128 stands for zero in the data rows.
Some points:
array([155, 135, 121, 160, 101, 135, 82, 56, 85, 159, 88, 169, 59, 46,
       128, 108, 84, 138, 98, 173, 122, 124, 124, 136, 101, 141, 135, 146,
       137, 58, 173, 126])
array([98, 140, 144, 177, 122, 185, 135, 71, 178, 92, 133, 115, 100, 173,
       135, 200, 129, 203, 142, 94, 155, 116, 130, 151, 116, 99, 122, 89,
       138, 150, 149, 157])
array([87, 87, 121, 144, 153, 129, 173, 100, 105, 33, 149, 174, 109, 101,
       114, 148, 128, 121, 75, 94, 126, 163, 144, 147, 133, 111, 145, 83,
       128, 78, 70, 99])
array([194, 139, 153, 90, 161, 121, 162, 47, 72, 141, 58, 167, 180, 185,
       103, 106, 103, 165, 136, 127, 83, 87, 154, 108, 149, 168, 97, 93,
       100, 158, 137, 95])
array([158, 87, 203, 112, 111, 99, 99, 103, 150, 146, 157, 183, 92, 182,
       144, 80, 125, 145, 140, 121, 148, 123, 158, 156, 112, 82, 132, 99,
       112, 100, 130, 150])
array([103, 147, 200, 114, 94, 184, 59, 174, 137, 144, 100, 194, 161, 161,
       130, 117, 98, 102, 120, 142, 99, 166, 86, 94, 126, 122, 181, 89,
       115, 128, 125, 105])
array([87, 187, 137, 177, 117, 93, 137, 148, 142, 114, 121, 172, 106, 84,
       110, 139, 184, 125, 134, 73, 108, 83, 92, 115, 127, 179, 116, 130,
       99, 113, 145, 127])
array([185, 84, 130, 113, 115, 75, 127, 133, 123, 98, 97, 80, 104, 145,
       87, 148, 101, 150, 124, 118, 126, 138, 154, 146, 143, 135, 177, 174,
       81, 169, 52, 134])
array([137, 111, 91, 140, 136, 103, 172, 147, 174, 164, 154, 125, 185, 156,
       98, 90, 148, 154, 96, 90, 94, 117, 96, 179, 42, 110, 160, 124,
       69, 59, 141, 130])
array([141, 50, 124, 109, 145, 119, 120, 133, 200, 146, 130, 150, 145, 63,
       195, 135, 114, 172, 133, 79, 136, 134, 82, 80, 123, 165, 192, 135,
       138, 140, 151, 111])
array([113, 145, 133, 142, 111, 88, 171, 187, 120, 126, 127, 184, 105, 140,
       82, 173, 82, 150, 165, 145, 198, 143, 144, 112, 86, 101, 101, 89,
       183, 112, 135, 85])
array([157, 159, 110, 160, 176, 115, 49, 134, 187, 144, 109, 151, 103, 101,
       102, 107, 134, 135, 67, 127, 195, 137, 145, 125, 166, 123, 144, 111,
       50, 133, 139, 144])
array([154, 202, 112, 73, 125, 137, 108, 140, 131, 82, 149, 159, 128, 91,
       95, 117, 122, 147, 112, 123, 125, 104, 125, 125, 70, 187, 88, 141,
       134, 168, 79, 95])
array([137, 103, 143, 150, 151, 130, 124, 157, 138, 131, 117, 129, 164, 138,
       116, 103, 110, 98, 117, 86, 155, 77, 144, 98, 187, 127, 78, 152,
       140, 76, 68, 150])
array([82, 150, 94, 156, 101, 51, 147, 76, 173, 190, 112, 96, 133, 126,
       165, 138, 117, 113, 148, 172, 173, 103, 95, 117, 109, 115, 103, 145,
       114, 113, 77, 125])
array([155, 136, 126, 196, 75, 211, 189, 125, 103, 127, 63, 146, 169, 120,
       158, 124, 157, 126, 98, 84, 150, 131, 111, 133, 130, 117, 110, 134,
       126, 156, 140, 134])
array([109, 108, 85, 165, 156, 118, 182, 143, 81, 145, 141, 160, 132, 108,
       86, 28, 90, 175, 152, 182, 143, 136, 102, 133, 142, 127, 175, 140,
       124, 169, 125, 131])
array([110, 151, 150, 26, 153, 51, 188, 73, 141, 97, 114, 135, 190, 135,
       154, 156, 119, 100, 95, 137, 149, 117, 134, 143, 177, 147, 107, 118,
       112, 121, 225, 115])
array([106, 129, 105, 175, 135, 127, 90, 154, 138, 99, 100, 133, 138, 187,
       152, 188, 102, 174, 126, 156, 92, 158, 122, 88, 134, 167, 84, 149,
       140, 123, 107, 70])
array([160, 145, 129, 118, 125, 145, 145, 84, 174, 84, 152, 124, 119, 107,
       121, 107, 118, 100, 201, 188, 84, 139, 159, 101, 127, 131, 156, 158,
       142, 55, 131, 141])
array([147, 175, 114, 119, 100, 177, 206, 143, 143, 137, 131, 101, 95, 137,
       154, 100, 84, 115, 120, 124, 158, 170, 142, 167, 139, 124, 147, 166,
       89, 114, 120, 89])
array([105, 147, 153, 99, 126, 135, 131, 151, 106, 176, 139, 105, 163, 101,
       181, 83, 94, 112, 111, 112, 157, 100, 185, 69, 88, 82, 120, 157,
       125, 155, 112, 170])
array([144, 151, 117, 114, 139, 108, 107, 137, 101, 70, 143, 138, 138, 149,
       98, 136, 122, 197, 132, 112, 189, 131, 88, 80, 141, 72, 120, 138,
       133, 138, 165, 192])
array([129, 128, 99, 134, 140, 145, 147, 110, 117, 140, 134, 116, 129, 118,
       103, 167, 147, 121, 151, 102, 101, 176, 135, 19, 101, 119, 187, 107,
       159, 146, 137, 166])
array([111, 134, 156, 181, 155, 104, 102, 127, 101, 139, 161, 126, 128, 149,
       142, 138, 162, 89, 62, 141, 128, 139, 147, 108, 91, 194, 117, 78,
       131, 145, 116, 164])
array([117, 122, 151, 110, 163, 143, 129, 138, 128, 104, 133, 104, 91, 131,
       170, 111, 124, 163, 122, 153, 118, 144, 188, 147, 115, 160, 118, 166,
       109, 96, 136, 227])
array([123, 110, 169, 161, 158, 134, 154, 146, 59, 132, 105, 113, 116, 112,
       133, 162, 171, 112, 113, 192, 114, 120, 85, 155, 102, 115, 98, 145,
       111, 165, 146, 148])
array([108, 128, 101, 125, 79, 129, 78, 131, 92, 89, 116, 62, 199, 94,
       97, 150, 103, 110, 92, 147, 156, 168, 129, 111, 132, 110, 152, 117,
       117, 107, 132, 109])
array([131, 157, 105, 176, 169, 137, 120, 140, 159, 173, 164, 145, 192, 85,
       123, 149, 87, 128, 167, 133, 108, 96, 202, 163, 173, 115, 104, 125,
       157, 124, 152, 126])
array([147, 36, 100, 101, 124, 168, 106, 98, 143, 111, 114, 100, 105, 87,
       95, 120, 113, 61, 155, 120, 197, 58, 102, 130, 90, 150, 100, 60,
       150, 149, 123, 131])
array([153, 82, 116, 151, 37, 157, 83, 145, 121, 122, 255, 168, 105, 121,
       121, 149, 170, 118, 139, 136, 140, 88, 130, 135, 134, 102, 104, 214,
       97, 157, 133, 99])
array([156, 142, 195, 139, 116, 85, 152, 169, 107, 117, 126, 100, 103, 78,
       137, 139, 175, 133, 202, 129, 152, 132, 137, 78, 140, 145, 147, 90,
       91, 124, 129, 101])
array([125, 114, 174, 101, 154, 146, 122, 113, 73, 151, 122, 162, 174, 88,
       143, 202, 144, 152, 129, 95, 121, 140, 119, 150, 82, 96, 115, 175,
       149, 85, 72, 131])
array([143, 106, 83, 114, 120, 134, 125, 146, 104, 189, 113, 168, 116, 126,
       115, 151, 112, 77, 160, 80, 117, 158, 146, 164, 203, 151, 138, 135,
       134, 103, 120, 162])
array([145, 99, 103, 129, 180, 142, 101, 150, 149, 125, 119, 120, 82, 98,
       179, 151, 78, 94, 145, 148, 101, 135, 96, 123, 108, 93, 73, 77,
       43, 120, 111, 101])
array([63, 107, 124, 93, 194, 134, 92, 146, 132, 101, 81, 128, 94, 163,
       150, 51, 135, 120, 168, 96, 153, 135, 91, 155, 124, 132, 101, 207,
       174, 111, 147, 102])
array([105, 135, 121, 101, 140, 172, 148, 123, 123, 148, 159, 118, 93, 150,
       134, 112, 195, 140, 45, 159, 146, 117, 165, 67, 111, 140, 138, 105,
       161, 117, 131, 49])
array([205, 170, 108, 126, 131, 120, 121, 120, 158, 97, 106, 143, 130, 120,
       121, 140, 170, 70, 107, 90, 142, 205, 143, 113, 88, 110, 98, 164,
       164, 163, 153, 134])
array([75, 131, 174, 144, 114, 106, 146, 117, 94, 124, 131, 109, 86, 98,
       126, 93, 135, 131, 144, 68, 81, 164, 161, 148, 158, 105, 102, 107,
       138, 188, 138, 115])
array([150, 124, 110, 128, 110, 146, 92, 106, 122, 141, 72, 109, 143, 138,
       142, 147, 208, 171, 150, 168, 145, 130, 102, 111, 152, 92, 119, 134,
       121, 124, 141, 104])
array([195, 129, 162, 161, 182, 164, 142, 147, 121, 98, 188, 96, 128, 109,
       174, 151, 53, 122, 88, 154, 139, 75, 60, 138, 151, 140, 167, 142,
       158, 137, 167, 113])
array([133, 167, 90, 78, 137, 127, 129, 157, 70, 133, 147, 168, 91, 164,
       146, 179, 183, 97, 118, 145, 137, 117, 56, 137, 173, 132, 168, 90,
       150, 106, 106, 159])
array([154, 184, 162, 158, 99, 61, 101, 102, 103, 92, 147, 74, 164, 149,
       141, 80, 139, 120, 140, 95, 73, 133, 84, 162, 118, 94, 140, 112,
       181, 122, 87, 114])
array([131, 72, 141, 151, 126, 78, 134, 98, 130, 176, 152, 123, 129, 181,
       153, 128, 106, 84, 112, 139, 160, 176, 151, 144, 142, 140, 150, 160,
       161, 159, 140, 88])
array([101, 99, 83, 162, 149, 124, 133, 79, 125, 110, 162, 130, 121, 185,
       103, 100, 111, 81, 139, 115, 80, 118, 113, 71, 138, 146, 104, 179,
       85, 133, 149, 146])
These points spread out most along one direction. Take the direction at right angles to it along which they spread out most. Go by this last direction. How far along it is each point below, from 0 to 99? The average is 50, and the first point in the table lies past the average. One standard deviation of the points above along it is 16.
array([98, 124, 111, 136, 88, 124, 109, 116, 136, 95, 89, 114, 118, 120,
       163, 104, 155, 146, 119, 127, 128, 43, 180, 148, 182, 146, 197, 138,
       156, 121, 111, 113]) 48
array([64, 164, 174, 84, 133, 159, 122, 85, 114, 193, 173, 60, 133, 127,
       47, 139, 120, 153, 127, 115, 136, 146, 104, 138, 166, 147, 115, 131,
       136, 107, 97, 133]) 39
array([138, 127, 109, 119, 113, 104, 116, 134, 169, 174, 101, 128, 92, 141,
       103, 142, 86, 143, 110, 130, 107, 112, 115, 178, 94, 166, 158, 138,
       193, 173, 122, 175]) 51
array([84, 151, 64, 96, 69, 130, 119, 129, 90, 119, 134, 135, 122, 164,
       199, 121, 72, 99, 148, 108, 103, 95, 150, 141, 107, 110, 144, 102,
       85, 152, 138, 170]) 46
array([99, 132, 171, 141, 110, 170, 116, 144, 119, 104, 127, 103, 166, 146,
       99, 142, 145, 116, 191, 133, 172, 166, 121, 165, 91, 230, 140, 121,
       84, 126, 166, 128]) 50
array([126, 114, 63, 104, 156, 124, 70, 140, 84, 128, 158, 117, 159, 97,
       152, 137, 172, 179, 142, 130, 109, 174, 162, 176, 111, 123, 114, 90,
       135, 157, 164, 87]) 50
array([133, 120, 122, 140, 169, 134, 130, 166, 159, 114, 102, 134, 174, 157,
       126, 116, 163, 83, 163, 195, 125, 96, 176, 164, 104, 108, 176, 126,
       146, 124, 98, 157]) 47
array([140, 170, 116, 129, 187, 157, 133, 127, 158, 170, 119, 80, 86, 151,
       107, 119, 136, 93, 149, 101, 108, 98, 134, 142, 135, 68, 146, 127,
       124, 141, 132, 89]) 48
array([63, 115, 174, 97, 92, 120, 145, 153, 181, 106, 99, 139, 137, 102,
       55, 143, 138, 106, 87, 179, 51, 122, 127, 133, 151, 64, 116, 147,
       136, 175, 152, 133]) 42
array([119, 134, 126, 86, 107, 146, 177, 105, 188, 141, 163, 151, 146, 114,
       160, 98, 167, 160, 141, 167, 112, 186, 95, 138, 179, 144, 82, 102,
       134, 177, 52, 163]) 42
array([148, 98, 119, 85, 112, 116, 149, 192, 127, 166, 110, 90, 90, 150,
       121, 154, 124, 154, 120, 112, 86, 86, 157, 120, 122, 138, 132, 159,
       110, 92, 149, 121]) 50
array([158, 103, 127, 129, 59, 124, 147, 182, 140, 129, 128, 75, 134, 149,
       110, 79, 133, 153, 111, 135, 88, 152, 115, 123, 160, 136, 45, 65,
       186, 86, 157, 161]) 42
